Turns, then the turns between two rows, first turn first; the first pair answered:
Dagi:
[-2.886 0.991 0.962 -1.731 3.034 2.473 -1.977 1.402] |-> [-3.043 -0.355 0.532 -3.380 -0.466 -2.540 0.337 2.430]
[-0.422 -0.085 2.372 -0.961 0.693 1.878 0.338 -0.475] |-> [-2.014 0.518 0.796 -1.485 -1.146 1.328 1.005 1.475]
[-1.813 3.264 1.103 -1.103 1.767 2.222 -0.960 0.371] |-> [-1.808 2.473 0.432 -2.309 -1.433 -2.069 0.876 1.709]
tagi:
[-0.966 1.680 -0.108 1.471 -0.674 2.334 -1.080 1.651] |-> [-0.184 1.631 2.286 0.631 -0.698 2.489 -0.918 0.742]
[-0.405 -1.492 -0.558 -0.631 2.696 0.778 -0.502 0.715] |-> [-0.404 -1.262 -1.052 -0.106 2.477 1.136 -0.744 0.805]
[2.653 0.685 -1.337 -0.291 1.323 1.466 -1.105 -0.057] |-> [2.838 0.705 -0.318 -0.741 1.401 1.275 -0.924 -0.363]
Kupi:
[-0.202 -3.822 -7.071 3.760 2.009 -3.161 2.503 0.645] |-> [-3.380 -3.191 -6.665 2.505 2.623 0.164 2.549 3.181]
[-3.398 1.764 -3.393 0.111 -1.650 1.486 0.832 2.091] |-> [-2.846 2.946 -1.429 0.088 -2.714 2.214 0.918 1.406]
[-3.550 -3.166 -2.141 -4.313 -3.547 -3.861 2.064 4.724] |-> [-4.175 -1.839 -0.710 -4.693 -4.226 -2.212 2.408 5.095]
[-2.361 0.434 -0.307 0.417 2.375 4.265 -1.165 1.222] |-> [-1.630 1.829 1.490 0.419 0.636 4.804 -0.937 0.223]
Then:
Each pair is two turns apart.
[1.235 -0.777 0.634 -1.882 0.530 -1.523 1.042 1.838] |-> [0.734 0.339 -2.322 0.117 -0.108 0.015 0.409 2.647] => tagi, tagi
[-1.148 0.630 4.081 -2.621 0.417 3.386 0.885 -0.141] |-> [-0.653 -0.042 4.560 -3.337 -1.157 0.466 1.596 -0.252] => Dagi, Dagi
[-3.663 1.682 -3.260 0.901 -0.401 1.361 1.033 4.648] |-> [0.908 -1.168 -2.131 0.453 -1.009 -6.298 1.785 1.286] => Dagi, tagi
[1.122 -1.808 2.851 -1.021 0.522 -1.564 -0.146 0.315] |-> [0.829 -1.583 0.725 0.443 3.219 0.830 -1.597 0.591] => tagi, Dagi
[-0.945 1.691 2.050 -1.209 -0.384 -0.847 3.318 3.177] |-> [1.119 2.522 4.042 0.009 1.206 0.733 2.035 0.412] => Kupi, Dagi
[0.895 -5.802 2.087 -3.005 4.043 -4.967 0.723 -0.857] |-> [-2.660 -5.559 -4.504 -0.971 4.007 -2.794 0.154 3.144] => Kupi, tagi
[-0.098 -0.409 4.024 -1.357 -1.081 0.107 0.864 -0.003] |-> [-0.251 -1.101 3.189 -0.351 2.152 2.070 -0.626 -0.040] => tagi, Dagi
[-0.264 -1.558 2.148 -1.299 2.267 1.031 0.686 -1.468] |-> [-2.177 0.420 1.106 -1.186 -0.303 2.527 1.124 0.761] => Dagi, Kupi
[-0.606 -1.713 -0.301 0.251 0.505 -0.734 -0.019 1.890] |-> [-1.091 -0.619 0.777 -0.018 -0.329 0.602 0.049 1.979] => Kupi, Kupi
[-1.793 0.661 2.671 -0.903 -3.767 1.436 3.479 2.674] |-> [1.686 1.607 5.278 0.774 -1.416 2.632 1.898 -1.264] => Kupi, Dagi
[-1.890 -0.538 -2.703 -0.844 1.527 1.057 -1.257 1.740] |-> [-1.161 -2.029 -1.135 -2.176 1.007 -2.353 -0.255 1.437] => Dagi, Kupi
[-0.659 -0.281 3.791 -1.391 3.509 1.616 0.256 -2.421] |-> [0.575 -0.454 3.787 -1.062 3.274 0.384 0.149 -3.427] => Kupi, Kupi
[-5.440 -1.457 0.620 -2.700 4.473 4.942 -0.505 4.442] |-> [-3.469 -0.657 4.332 -5.741 -3.568 -1.297 2.931 3.856] => Kupi, Dagi
[0.316 0.546 -3.404 1.566 -0.280 -1.241 -0.577 1.439] |-> [0.050 2.730 -1.560 1.654 -0.491 2.025 -1.132 1.147] => Kupi, tagi
[-2.984 -3.634 0.225 -4.358 -0.871 -1.561 1.932 2.869] |-> [-3.858 -2.034 -0.088 -2.606 2.342 4.208 -0.179 2.601] => Dagi, Dagi
[0.149 -3.154 -3.999 -0.892 0.493 -3.133 -0.448 3.066] |-> [2.539 -3.711 0.929 -2.116 2.868 -3.418 -0.438 -0.069] => Kupi, Dagi
[0.149 -3.995 -2.080 -1.030 -0.490 -3.527 0.465 0.704] |-> [-2.222 -2.185 -4.127 0.542 1.175 1.375 -0.805 2.080] => Dagi, Dagi
[-0.324 -2.307 1.058 -2.651 -0.287 -0.725 0.828 0.665] |-> [-0.532 -2.685 0.563 -1.827 1.977 0.842 -0.045 0.443] => Dagi, tagi
[0.200 -0.083 -0.332 1.508 1.706 1.417 -0.784 -0.739] |-> [1.272 -0.782 0.590 0.635 0.121 -2.003 0.113 -1.263] => Dagi, Dagi
